Each row has a name. Each question is about the rows just above it. Places in a row count from 0.

[ -7 -12  -2 -17 -11 -23  -6  -6  55] : q918
[ -1  43 -17  24 -24   8  42   1  46] : q13
[-14 -26  17  13   9  -1   8  -7 -45] : q724
[21  8  0 -6 -5 45  2 -3 20] : q957
[-42   7  -7 -35   4  45 -17 -46 -18] : q677
[ 12  14   1  26  -6  -1 -19  45  -9] : q710
[ -8  34  10  -1  14  35  -9  36 -35] : q880
[ 36 -15 -31 -20   0  16  12 -23  14] : q347
Among the named rows, does one hold [35 14 -1] next to each other, in this order? | no
Where does [ 12  15   1  26  -6  -1 -19  45  -9] differ from q710, and what was there? | 1, [14]

[ 11 -14  18  20 -17  12   7  14   1] : q300
[-37  34 -36  37 -36  31   4  18  15] : q645
[ -2   6 -10  16 -13  16   6 -14 -23] : q683
[ 13 -13  19 -55  47 -49 -44 -29  47] : q224
[ 13 -12  14  -5   1   0 -14 -16  10] : q666
[ 41 -39  44 -58  58 -59 -29 -25  29] : q546
[-11  12 -15  41 -38  40  31   7 -49] : q118
[-25  22 -24  24 -27  22 -10   3  30] : q365
Changed q645: [-37  34 -36  37 -36  31   4  18  16]. Place and old value: | 8, [15]
One entry of q645 was changed: [-37  33 -36  37 -36  31   4  18  15]. Where, and from what? | 1, [34]
Changed q546: [ 41 -39  44 -58  58 -58 -29 -25  29]. Place and old value: | 5, [-59]
Does one of the named rows hold [-14 -16] side by side, in this order? | yes
Is [-17  20] printed in one of the named rows, side by side and in this order? | no
Among the named rows, does one hold [-37  34] next to each other, in this order? | yes
Changed q546: [ 41 -39  44 -58  58 -59 -29 -26  29]. Place and old value: | 7, [-25]

[22 14  5  0 31]  q86
[ 15  15 -41   6  22]  q54
[ 6 -2  0 -2 13]  q230
[-21 -13 -13 -13 -19]  q607
[-21 -13  15 -13 -19]  q657
[-19 -28  12 -32  -5]  q571
[12 27 -1 37 -6]  q793
[46 46 -2 23 25]  q823
[ 42  49 -13  35  23]  q807
[ 1 -5 40 -1 -6]  q318
[ 12  31 -10  45  -2]  q798
[19 14 -3  7 27]  q600
Does one of the named rows hold [-5 40] side by side, in this order? | yes
Is [42 49] printed in one of the named rows, side by side and in this order? | yes
Does one of the named rows hold [-32  -5] side by side, in this order? | yes
Among the named rows, does one hold [35 22] next to each other, in this order? | no
Does one of the named rows hold [ 42  49 -13  35] side by side, in this order? | yes
Among the named rows, does one hold [14  5  0 31] next to each other, in this order? | yes
Changed q607: [-21 -13 -14 -13 -19]. Place and old value: | 2, [-13]

[ 19 -12  14 -11  -8  11 -11 -10 -30  21 -16  11 -10 -21 -31 -17 -13 -26
  -4  -7  22 -18  -9  15 -13  -3 -10  16  -5 -29  22 -16  12]  q702
[24 24 18  1 23  1 28 23  7 27 -2  5 24  7  6 -3  0  5 26 22 23 -4 11  6
 -5 14 19 26  2 14 25 -2  5]  q237
[ 16   0  17 -24   3 -23   0   3  -5  17 -27 -36   0  -5  -1 -39 -36  -6
  -4  -1  21 -33   1 -46 -35  -1  -5  20 -16  -4  22 -27 -38]  q254
[ 19 -12  14 -11  -8  11 -11 -10 -30  21 -16  11 -10 -21 -31 -17 -13 -26
  -4  -7  22 -18  -9  15 -13  -3 -10  16  -5 -16  28   1  -3]  q104
Changed q104: [ 19 -12  15 -11  -8  11 -11 -10 -30  21 -16  11 -10 -21 -31 -17 -13 -26
  -4  -7  22 -18  -9  15 -13  -3 -10  16  -5 -16  28   1  -3]. Place and old value: | 2, [14]
One entry of q237 was changed: [24 24 18  1 23  1 28 23  7 27 -2  5 24  7  6 -3  0  5 27 22 23 -4 11  6
 -5 14 19 26  2 14 25 -2  5]. Where, and from what? | 18, [26]
Does one of the named rows hold [ 14 -10  -8  11] side by side, in this order? | no

[-17 -17 -17   7  -7   8] = q214
[ 45  48  37 -11  14 -15] = q962
[37 42 31  1  0  0] = q614
[-38 -43 -39  -5   4  -5] = q958
[ 0  1  0  1 -1  2] = q758
[  5   7 -10   9  -9  10] = q704
[  5   3  11  12 -12  11] = q658
[ -8 -10   4  24 -23  24] = q427
[ -1   1   7  16 -18  18] = q473
[-33 -37 -25  22 -24  24] = q885
[ -1   2   0  15 -16  19] = q902
[-2  0 -7  4 -4  3] = q507
Among the named rows, does one hold [-11  14] next to each other, in this order? | yes
One entry of q902 was changed: [ -2   2   0  15 -16  19]. Where, and from what? | 0, [-1]
Changed q614: [37 42 31  2  0  0]. Place and old value: | 3, [1]
Does one of the named rows hold [  7 -10] side by side, in this order? | yes
One entry of q658 was changed: [  5   3  11  13 -12  11]. Where, and from what? | 3, [12]
One entry of q507 was changed: [-2  1 -7  4 -4  3]. Where, and from what? | 1, [0]
Changed q885: [-33 -37 -25  22 -24  23]. Place and old value: | 5, [24]

[  9  -9  10 -20]  q619
[ 18  16  47 -15]  q535
[ 18  16  47 -12]  q982
Is [18 16 47] printed in one of the named rows, side by side and in this order? | yes
Among the named rows, does one hold [10 -9 10] next to each other, in this order? | no
Where does [ 18  16  47 -11] differ from q982, and what was there? | 3, [-12]

[ -2  22  39  27  21  36 -24   9  -1 -18] = q995
[ -6   8 -16  35 -25  43   3  42  22 -10] = q989
[-32  32 -19  24 -45 -42 -39  48 -37  24] = q586
[-46   9  34  32  31  -1 -20 -14  19  30] = q878
[  3  40  26 -17 -23 -29 -26 -41  24 -41] = q28
Is [-17 -23] printed in one of the named rows, side by side and in this order? | yes
Where does [  3  40  26 -17 -23 -29 -26 -41  24 -40] differ from q28, and what was there? | 9, [-41]
Changed q995: [ -2  22  39  27  22  36 -24   9  -1 -18]. Place and old value: | 4, [21]
Changed q28: [  3  40  26 -17 -23 -29 -26 -41  25 -41]. Place and old value: | 8, [24]

[-27  33  20 -13  24] = q816
[ -3  -5  23 -25 -18] = q634
[ 13 -20  -9 -16  26] = q910
[-19  20  10  36 -21] = q691
[ 38 -22 -20  20  38] = q911
[-31  13  -9  29  20] = q976
[ -3  21 -21 -24 -33] = q132
[ 29  20  35 -10 -33] = q60
[  9   9  11 -15 -29] = q906
[ 31  42 -12  17  24] = q876
[-15  13 -25 -26  12] = q162
[-18   4  15 -24  21] = q919
Does one of the named rows hold [ 15 -24] side by side, in this order? | yes
Does one of the named rows hold [ 21 -21 -24] side by side, in this order? | yes

[  9  17 -16  -4   5 -16 -10   6   8   5] : q585
[ -7 -14  53  45  15  52  48  30  -6  -3] : q248
[ 5  9 -3  9  9 -3  2 12  7  6] : q82
Changed q585: [ 10  17 -16  -4   5 -16 -10   6   8   5]. Place and old value: | 0, [9]
Among the named rows, does one hold [52 48] next to each other, in this order? | yes
Does one of the named rows hold [ -8 -14] side by side, in this order? | no
Where does [ -7 -14  53  45  15  52  48  30  -5  -3] differ from q248, and what was there? | 8, [-6]

[ 0 -1  2  0 -1  1 -1  2  4] : q765
[  3 -11  -3   4  -5  -6   3   9 -11] : q583
[-5  0  0  1  2  3 -6 -1 13] : q862
[ 0  3 -1 -3  3 -1 -1 -4  2] : q228
[  3  -9   0   5  -8  -5   5   8 -11] : q751
[ 3 -2  4 -3 -5 -2 -2  2  5] : q19
[  9 -55  -1  19 -30 -22  13  45 -42] : q993
[ -1   8  -5  10  10  -7  12 -18 -21] : q733
[  3  -9   0   5  -8  -5   5   8 -10] : q472
[  7   1   3  -3   1  -3   4   4 -11] : q917
[  7 -37   1  11 -16 -15   8  25 -27] : q594
[  7   1   3  -3   0  -3   4   4 -11] : q735
Where does [  7 -37   2  11 -16 -15   8  25 -27] differ from q594, and what was there? | 2, [1]
Does one of the named rows hold [ 3 -4  1 -3] side by side, in this order? | no
Is [ 5 -8 -5  5  8] printed in one of the named rows, side by side and in this order? | yes

[ 2 -2  4  3  5  2 -4 -6 -5  8 -1 -3 -2  6  8  1  4  4  0 -3  0  2 -1 -3
  0  6  6  1 -2  0  0 -1  1 -7  0  1 -2 -1 -4  1 -1  1  4 -5  0 -2 -3  2
 -2 -3  2  1 -3 -5  2  1  7] = q908
[-1  0  0  0  0  1  0  1 -1 -1  0 -1 -1 -2  0  1 -1  0  3  0  1  0  1 -1
  0  0  0  0 -1  1 -1 -1  2 -1  1  1  1  0  1 -1  0  0 -3  1  0  1  1 -1
  2 -1  0  0  0  0 -1  2  0] = q353
[  5  10 -15  21 -20 -25 -39   4  13 -16 -36 -24 -19 -45  24  50  16 -23
  15  33  33 -12   0  -8   6  13 -16  22 -51  16   4  -1 -10   6  47 -30
  -1  -9  -5  -9   6  -8  17  12  12  10   9  16 -22  24   7   0  41  14
  -2 -26   5] = q32
Does one of the named rows hold [-44  24  50] side by side, in this order? | no
Where does [  5  10 -14  21 -20 -25 -39   4  13 -16 -36 -24 -19 -45  24  50  16 -23
  15  33  33 -12   0  -8   6  13 -16  22 -51  16   4  -1 -10   6  47 -30
  -1  -9  -5  -9   6  -8  17  12  12  10   9  16 -22  24   7   0  41  14
  -2 -26   5] differ from q32, and what was there? | 2, [-15]
Is [-1 -2] printed in one of the named rows, side by side and in this order? | yes
Among the named rows, does one hold [0 0] next to each other, in this order? | yes
Changed q353: [-1  0  0  0  0  1  0  1 -1 -1  0 -1 -1 -2  0  1 -1  0  3  0  1  0  1 -1
  0  0  0  0 -1  1 -1 -1  2 -1  1  1  1  0  1 -1  0  0 -3  1  0  1  1 -1
  2 -1  0 -1  0  0 -1  2  0]. Place and old value: | 51, [0]
One entry of q353 was changed: [-1  0  0  0  0  1  0  1 -1 -1  0 -1 -1 -2  0  1 -1  0  3  0  1  0  1 -1
  0  0  0  0 -1  1 -1 -1  2 -1  1  1  1  0  1 -1  0  0 -3  1  0  1  1 -1
  2 -1  0  0  0  0 -1  2 -1]. Where, and from what? | 56, [0]
Among the named rows, does one hold [-2  0 -1] next to each other, in this order? | no

[  2  -7  18  -5  -8  12  -6   7 -19   7 -13  -7   5  24   3 -22] = q486
[13 -2 14 15 10 -3 -3  1  0  0  8 35 11 -1 -1  9] = q285
[-15  -5 -10  29  11   6  -4  -2 -13  -6   4  -9  -2 -13   1   9] = q148
[-12   7   1  14  -4   4   3  11  -9  -7   9 -10  -5  10  -4  -1] = q304
[ -2   8 -15   3  -4   3   0 -12   7 -17   1   5   4 -13  -5   6] = q685
[-10  11  25 -15   1   3   3  -7  -7   7  -5   4  -6  -1   1  11] = q255
[-12  -2 -11  15   4  -4   4   2   0   7  -2  -7  -2 -12   1   3] = q74
[ -2  -7  23 -24  -1 -24  -4  -2   7  -2 -27 -16 -18  12   5   2] = q672
[  3   0  23   9   2   9  -4  -4   2  -5  14  47   0 -11  -1  -5] = q659
[ -9  11   7 -10   1   7  -5  -5 -10  11  -9  33   1  -9   1  12] = q539
[  2   7 -19 -13   0   6  -3  -8  27   8  16   6  20  -1   1  16] = q598
Is [-4 -4] printed in one of the named rows, side by side and in this order? | yes
One entry of q539 was changed: [ -9  11   7 -10   0   7  -5  -5 -10  11  -9  33   1  -9   1  12]. Where, and from what? | 4, [1]
Where does [  2  -7  18  -5  -8  12  -6   7 -19   7 -13  -7   5  24   3 -23] differ from q486, and what was there? | 15, [-22]

[-22  -3 -19  15  -2 -12  18   8  23] : q138
[ 0  8  5 -9 -4 -3  7 -1  6] : q158
[-34  -8  18  29  -5  -1 -31   1   6] : q508
[ -6  19 -52 -30 -35  28  18   0   4] : q71
[ -7 -11  -7 -14 -14   7   8   7  27] : q579
[ 18   3  -3 -16   3  24  40  -6   1] : q331
[ 23  44  -1   7  -2 -23 -10  10 -24] : q768
Among the named rows, does one hold [-19  -3 -22] next to each other, in this order? | no
Is [ 7 -1] printed in one of the named rows, side by side and in this order? | yes
One entry of q71 was changed: [ -6  19 -52 -30 -35  28  18   1   4]. Where, and from what? | 7, [0]

[  0  14  -1   1   3 -11 -16 -11   5   2   1  -1  -4  -1   8  53   3   2
   0  -8 -11   2   5  -7   1  -3   2  -1  -3   2 -24   2 -16  -2  -1  -2
 -20   5   2  35   1  -1 -12   0  -2   0 -21 -23   4 -15   9   1   0  -6] -> q903
[ -3  -3   0  -1   4   1  -2  21  -3  -1  -1   0   2  -5   1  -9 -15  -9
  -2   5  -2  -1   0  -2  -1   3  -1   1 -16   2  19   0   3  -2   2  -5
  17   3  10  36   4  -3  15   0   3  -2 -20  11   2   2   5  -5   0   0] -> q557
[ -3  -3   1   8   3  -1  -2  24  -2  -1  -1   0   2  -4   0  -8 -21 -11
  -3   5  -2   0   0   1  -2   3  -1   1 -15   3  17   0   3  -3   2 -10
  17   4  11  45   1  -3  17   1   3  -1 -20  13   2   1   6  -6   0   2] -> q194
[ -1   2   1  -2  -2   1   0   3   0  -1   0   0   1  -2  -1   7  -1  -1
  -1  -2   1   0   0  -1   0   0  -1   0   0  -3   0   0   0  -1   0  -2
 -10   0  -3   2  -1   0   0   0   0   1   2  -2  -1  -3  -1   0   1   2] -> q441
Among the named rows, does one hold [1 0 0] next to each other, in this order? | yes
Is [0 1] printed in one of the named rows, side by side and in this order? | yes

[ -4  29  24 -29  -2  16  -4 -33   5  24   6 -24  15 -15 -24 -10 -34  18
 -20 -39  10   6  -8  20  11  -3  16  54  30  37  -2  15  -6]  q933
[ -3 -50  27  17  14  -7 -36  -8   7   1   5  20   4 -12   7  -7 -18  18
   9  -5 -30 -13  10 -32   1 -22  28  28 -35  16 -52  23 -17]  q599
[ 30 -14 -10 -19   6   4   0 -33  10  14  -3   9 -10   8 -11 -11  -6  -3
  14  20 -12  16 -16   2  29 -14   1   7 -22   9  -2  25  -9]  q201
[ 27 -32 -26  -8   5  -9 -13 -21  -8  -2  -3  14   9   5  14 -19  -8  25
  -1  14 -13   6 -21 -17 -12 -25  26   6 -23  24 -24   0   0]  q151
[ 18 -20 -23   2 -27  11  -3  10  -8 -10 -26  25  12  -1  22   5   2   7
   5  -2   9  -1  -4   3 -16  -2  14 -30  13  -4   4 -22   9]  q208
[  6  -3 -27  28  10 -22  20  -6 -16 -26   7  -3  -2  21  31 -15   1  11
 -44  18 -17  12 -12 -31 -49   7   3 -16 -23  10 -11 -41  31]  q84
[ 16   2  31  -3  -7  15 -11 -37  -5  31   2  14   3   6 -21  -3 -23  -9
  -3   1 -11 -16 -15 -23   2 -32 -15   6 -37  11 -15   4   6]  q951
[-16  16  60   9  18  17 -15 -35  19  56  17   9 -28  13 -31  -2 -32 -26
   4 -15 -11 -17 -15 -21  31 -12 -23  41 -32  13  -6  38 -20]  q513
[  6 -39 -22 -23 -29   0 -20 -32 -20 -15 -33   8   8 -24  14 -14  -3  55
  12  17 -15 -11 -10   1  -8 -30  33 -11 -34  13 -29  -5  17]  q674
[ -8   8 -10  18   5   8  16  -3 -25   0 -17   7 -13  20  32 -10 -10   4
  -9   1   8  -6  -9 -17 -35  21   7 -10   2  -2   4 -26  13]  q172
Is [-28  13] printed in one of the named rows, side by side and in this order? | yes
Where does [ 30 -14 -10 -19   6   4   0 -33  10  14  -3  10 -10   8 -11 -11  -6  -3
  14  20 -12  16 -16   2  29 -14   1   7 -22   9  -2  25  -9] differ from q201, and what was there? | 11, [9]
Where does [ 27 -32 -26  -8   5  -9 -13 -21  -8  -2  -3  14   9   5  14 -19  -8  25
  -1  14 -13   6 -21 -17 -12 -25  25   6 -23  24 -24   0   0] differ from q151, and what was there? | 26, [26]
Does one of the named rows hold [ 20 -13] side by side, in this order? | no
One entry of q513 was changed: [-16  16  60   9  18  17 -15 -35  19  56  17   8 -28  13 -31  -2 -32 -26
   4 -15 -11 -17 -15 -21  31 -12 -23  41 -32  13  -6  38 -20]. Where, and from what? | 11, [9]
Changed q151: [ 27 -32 -26  -8   5  -9 -12 -21  -8  -2  -3  14   9   5  14 -19  -8  25
  -1  14 -13   6 -21 -17 -12 -25  26   6 -23  24 -24   0   0]. Place and old value: | 6, [-13]

[-18  25 -16  32 -13  24 -33  20  -3  17  -2  13   8 -12   4  44   0  10
  -1  -9 -22  19  42 -15  11   6  25 -25  31 -15  20   3 -25 -11  -7  28] = q63
[-17  25 -16  32 -15  24 -34  19  -2  17  -2  13   8 -11   4  45   0  10
  -1  -9 -22  19  43 -15  11   6  26 -25  31 -15  20   3 -25 -11  -7  27] = q431
[-19  25 -16  33 -16  24 -34  19  -2  17  -2  13   8 -12   4  46   0  11
  -1 -10 -23  20  43 -16  11   6  26 -25  32 -15  20   3 -26 -11  -7  29] = q689
[-19  25 -17  33 -15  24 -34  20  -2  17  -2  13   8 -12   5  46   0  10
  -1 -10 -23  20  43 -16  11   6  26 -26  32 -15  21   3 -26 -11  -7  29] = q606
[-19  26 -17  33 -15  24 -34  20  -2  17  -2  13   8 -12   5  46   0  10
  -1 -10 -23  19  43 -16  11   6  26 -25  32 -14  20   3 -26 -11  -7  28] = q156
[-19  25 -17  34 -15  25 -34  20  -2  18  -2  13   8 -12   5  47   0  10
  -1 -10 -24  19  43 -16  11   6  26 -27  33 -15  20   3 -27 -11  -7  29] = q66
[-19  25 -17  33 -15  24 -34  20  -2  17  -2  13   8 -12   5  46   0  10
  -1 -10 -23  19  43 -16  11   6  26 -27  32 -15  20   3 -27 -11  -7  28] = q749
Is [20 -2 17] printed in one of the named rows, side by side and in this order? | yes
Changed q606: [-19  25 -17  33 -15  24 -34  20  -2  17  -2  13   8 -12   5  46   0  10
  -1 -10 -23  20  43 -16  11   6  26 -25  32 -15  21   3 -26 -11  -7  29]. Place and old value: | 27, [-26]

[ 7 29 23  0 17]  q164
[ 23  52  47 -10  21]  q14
[22 52 46 -9 22]  q85
[ 24  52  47 -11  19]  q810
[-39 -16 -17  31 -11]  q483
[-31 -19 -14  25 -27]  q36
[ 24  52  47  28 -13]  q620
[ 9 15 17 -4  0]  q544
[-34 -14 -12  28 -12]  q827
Changed q810: [ 24  52  47 -12  19]. Place and old value: | 3, [-11]
Is [-12 -14] printed in one of the named rows, side by side and in this order? | no
Does one of the named rows hold [22 52 46 -9 22] side by side, in this order? | yes
Does one of the named rows hold [-34 -14 -12  28 -12] side by side, in this order? | yes

[-12 -11  -1   6  14  -7   1   7  -2 -11  10  -9 -14   5   1   0  10 -12
  11   6   4 -10  -7   0   9  10 -10   0  18   5   1  -8  14  10  -1  -5
 -19   0  12   6  -1  -3   7   8  -5  -2  -9   7  -2  -9] : q145
[ 17   9   8  -2  26  12  26  10  -2  12  -5  -1  -6   2   3  -8   1  -1
  -1   9  -4  -7  10  27  -2  24  -6 -10   2  -4  24  11  -7 -12  -5  -7
  -3   9 -12  -4 -16  -5  13  14  -3  -6   0  13  19  10] : q143
[ 7  0  1  2  1 -2  2 -5  2  3  1 -2 -4  1 -2  4 -1 -2  1 -3 -1  0 -1  4
  1  1  0  6  3  2  0  4 -1  1  4  1  2  1  1  2 -4  3  2  2  2  2  5  4
  4  1] : q301
[ -6  -1   9   0  46   9  27  31  -8  -2   1  -4 -11   6   9 -18  15 -12
  11  26   1 -19   6  25   6  39 -17 -25  11  -3  32  -2   7  -5 -18 -15
 -26  11  -8  -2 -12 -19  17  24 -12 -11 -19  15  15   0] : q577
[ 7  0  1  2  1 -2  2 -5  2  3  1 -2 -4  1 -2  4 -1 -2  1 -3 -1  0 -1  4
  1  1  0  6  5  2  0  4 -1  1  4  1  2  1  1  2 -4  3  2  2  2  2  5  4
  4  1] : q219
Does one of the named rows hold [ 10 -10   0  19] side by side, in this order? | no
Is [ 0 15] printed in one of the named rows, side by side and in this order? | no
Where does [ 7  0  1  2  1 -2  2 -5  2  3  1 -2 -4  1 -2  4 -1 -2  1 -3 -1  0 -1  4
  1  1  0  6  5  2  0  4 -1  1  4  1  2  1  1  2 -4  3  2  2  1  2  5  4
  4  1] differ from q219, and what was there? | 44, [2]
One entry of q145 was changed: [-12 -11  -1   6  14  -7   1   7  -2 -11  10  -9 -14   5   1   0  10 -12
  11   6   4 -10  -7   0   9  10 -10   0  18   5   1  -8  14  10   0  -5
 -19   0  12   6  -1  -3   7   8  -5  -2  -9   7  -2  -9]. Where, and from what? | 34, [-1]
Does one of the named rows hold [  1   0  10 -12  11] side by side, in this order? | yes

